128 stands for zero in the data rows.
Here are some points, each followed by its number:
{ 93, 139,  87, 115, 137, 160, 148, 250} 0
{117, 120, 116, 120, 145, 136, 148, 140} 1
{168, 145,  75, 155, 167, 123, 127, 190} 2
{107,  90, 164, 131, 117,  81, 144,  99} 3
{ 41, 230, 128, 139,  35, 162, 103, 123} 4
{155, 157, 119, 154, 103, 113, 129, 175} 5
{ 80,  67, 192, 116, 162,  87, 170, 155} 6
{145, 117, 102, 108, 167, 194, 129, 129} 7
{132, 117, 126, 124, 143, 132, 135, 146} 8
{131, 102,  89, 102, 160,  94, 206, 240} 9
{106, 138, 130,  32,  66, 124,  48,  27} 10
{139, 151, 120, 162, 117, 117, 109, 140} 11
{ 97,  78, 202, 141, 134,  76, 175, 119} 12
{113, 100, 165, 147, 138,  59, 147, 120} 13
{ 77,  84, 214, 149, 102,  14, 155,  78} 14
{ 77, 105, 201, 178, 165, 115, 202, 152} 15
{129, 130, 122, 135, 114, 109, 135, 119} 16
{150, 162, 121, 131, 102,  99,  94, 129} 17
{125, 116, 138, 117, 133, 131, 135, 117} 18
{162, 150, 107, 140, 113, 137, 113, 109} 19
{116, 144, 136, 115, 139, 174, 103, 145} 20
{146, 123, 103, 112, 152, 176, 119, 161} 21
{138, 112, 122, 117, 124, 147, 117,  87} 22
{147, 145, 110, 126, 132, 158,  99,  95} 23
{107, 120, 116, 101, 116, 147, 108, 147} 24
{149, 137,  91,  99, 180, 147,  80, 180} 25
{211, 203,  71, 146, 106,  94,  57, 216} 26
{ 97, 103, 153, 130, 139, 125, 149, 135} 27
{130,  92, 117,  88, 144, 130, 165,  82} 28
{131, 145,  90, 160,  93,  94, 132,  90} 29
{193, 140,  73, 110, 111, 189,  54,  78} 30
{113, 139, 108, 132, 135, 132, 122, 142} 31
{103,  91, 173, 128, 150, 108, 155, 145} 32
{156, 123, 122, 134, 149, 131, 148, 136} 33
{175, 165, 103, 150, 145, 146,  90, 135} 34
{ 86,  64, 184, 105, 170,  96, 165, 162} 35
{ 93, 111, 178, 145, 118,  59, 137, 101} 36
{114, 111, 158, 116, 127, 100, 123, 153} 37
{ 97,  94, 140, 138, 161, 161, 135, 119} 38
{107, 159, 127, 138, 103, 148, 117, 132} 39
{ 46,  91, 204, 170,  83,   0, 156, 131} 40
{131, 130, 140, 116, 116, 106, 126, 111} 41
{155, 151, 152, 162, 114, 123,  78, 124} 42
{125, 135, 152, 139, 155, 168, 119, 106} 43
{166, 149, 101, 123, 125, 115, 121, 157} 44
{140, 157, 122, 136,  93,  94, 111, 130} 45
{118, 134, 105, 142, 194, 137, 205, 120} 46
{103, 142, 105, 133, 105, 162, 131, 106} 47
{125, 119, 154, 140, 142,  97, 140, 134} 48
{114, 207, 106, 132,  48, 123,  76, 103} 49
{112, 125, 178, 166, 110, 107, 110,  74} 50
{143, 142,  87, 144, 112, 172, 147, 104} 51
{120, 115, 132, 105, 154, 159, 118, 136} 52
{151, 150, 126, 122, 112, 119, 131,  68} 53
{136, 146, 105, 128, 118, 156, 141, 120} 54
{102, 154, 110,  88, 113, 154,  78, 160} 55
{106, 170, 118, 164,  66, 119,  90,  86} 56
{129, 110, 121, 134, 127, 158, 139, 101} 57
{121,  84, 139,  89, 137, 197, 104, 131} 58
{119, 125, 120, 122, 127, 138, 119, 137} 59
{115, 131, 100, 103, 114, 145,  93, 156} 60
{137, 105, 122, 127, 145, 128, 161, 143} 61
{154, 135, 124, 139, 129, 129, 131, 132} 62
{ 83,  70, 213, 153, 138,  86, 174, 111} 63
{141, 129, 104, 118, 122,  94, 158, 162} 64
{144, 132, 123, 112, 129, 118, 156, 141} 65
{148,  84, 204, 133, 141, 100, 126, 107} 66
{150, 133, 126, 138, 132, 137, 143, 134} 67
{ 93,  96, 136,  84, 139, 103, 204, 159} 68
{ 92, 134, 172, 121, 101,  95, 138,  83} 69
{155, 145, 145, 186, 126, 169, 111, 107} 70
{120, 128, 132, 112, 122, 142, 101,  63} 71
{144, 128, 109, 137, 114, 110, 133, 107} 72
{146, 143, 141, 159,  87, 121,  79,  43} 73
{152, 112,  84,  85, 147, 188, 146, 106} 74
{133, 141, 108, 128, 116, 150, 122, 112} 75
{181, 157, 109, 157, 136, 140, 119, 184} 76
{104,  76, 194,  98, 195, 138, 146,  12} 77
{164, 141, 100, 160, 125, 110,  82, 104} 78
Which two points above are nearest to each new point by angle? Their numbers follow each, nearest first.
{103, 223,  97, 132,  30, 158,  70,  84} 49 56
{113, 165, 121, 116,  93, 189,  44,   1} 71 23
{137, 132, 108, 141, 108, 113, 132, 150} 5 64
{143, 129, 160, 179, 162, 138, 152, 160} 15 67
{131, 115, 151, 157, 150, 169, 112, 139} 43 70
{105, 157, 140,  89, 117, 146,  99, 105} 10 71
{151, 148, 143, 148, 107, 104,  85,  81} 73 42
{134, 127, 121, 130, 124, 128, 131, 128} 72 51
{ 99, 123, 136, 120, 133, 134, 122, 183} 0 59
{123,  95, 105,  76, 171, 105, 217, 220} 9 68
{127, 129, 134, 112, 107, 143,  84,  56} 71 10
{155, 143,  76, 156, 148, 146, 145, 182} 2 76
{189, 130, 183,  92, 120,   0, 159,  84} 41 13
{146, 153, 143, 149,  99, 109,  93,  84} 73 56
{111, 108,  86, 119, 168, 123, 177, 142} 1 46
{ 97, 134,  93, 136,  93, 199, 146, 126} 47 54
{ 95,  57, 152, 123, 177, 147, 158,  38} 77 18
{139, 130, 145, 135, 130, 134, 112, 132} 42 70
{105,  97,  93,  72, 176, 175, 123, 151} 52 7
{126, 113, 104,  73, 161, 114, 194, 198} 9 68
{180, 150, 123, 167, 138, 121, 136, 145} 62 76
{151, 155, 140, 159,  79, 103,  73,  72} 73 56
{112, 113, 132, 109, 139, 143, 129, 146} 52 58
{126, 156,  88, 128, 111, 146, 111, 120} 75 54
{ 96, 100, 161, 131, 133, 134, 147,  50} 77 18
{108, 133, 138,  10,  81, 118,  31,   0} 10 71
{100, 133, 134, 128,  97, 101, 158, 151} 40 68
{123, 135, 124, 141, 123,  95, 139, 148} 64 40
{109,  87, 149,  90, 159, 141, 144, 157} 35 8
{150, 199, 122, 197, 100,  81, 127, 235} 5 11
{ 94, 117, 116, 122, 132, 137, 133, 201} 0 9
{169, 140, 112, 111, 106, 107, 133, 128} 44 72
{178, 153,  62,  81, 130, 197,  88, 107} 30 23
{154, 176,  78, 174, 122, 149, 105, 207} 76 26
{229, 193, 167, 168,  11,  73,   0,   0} 73 42
{195, 155, 105, 172, 133, 118, 145, 136} 62 67
{113, 140, 137,  59,  77, 113,  74,  55} 10 71
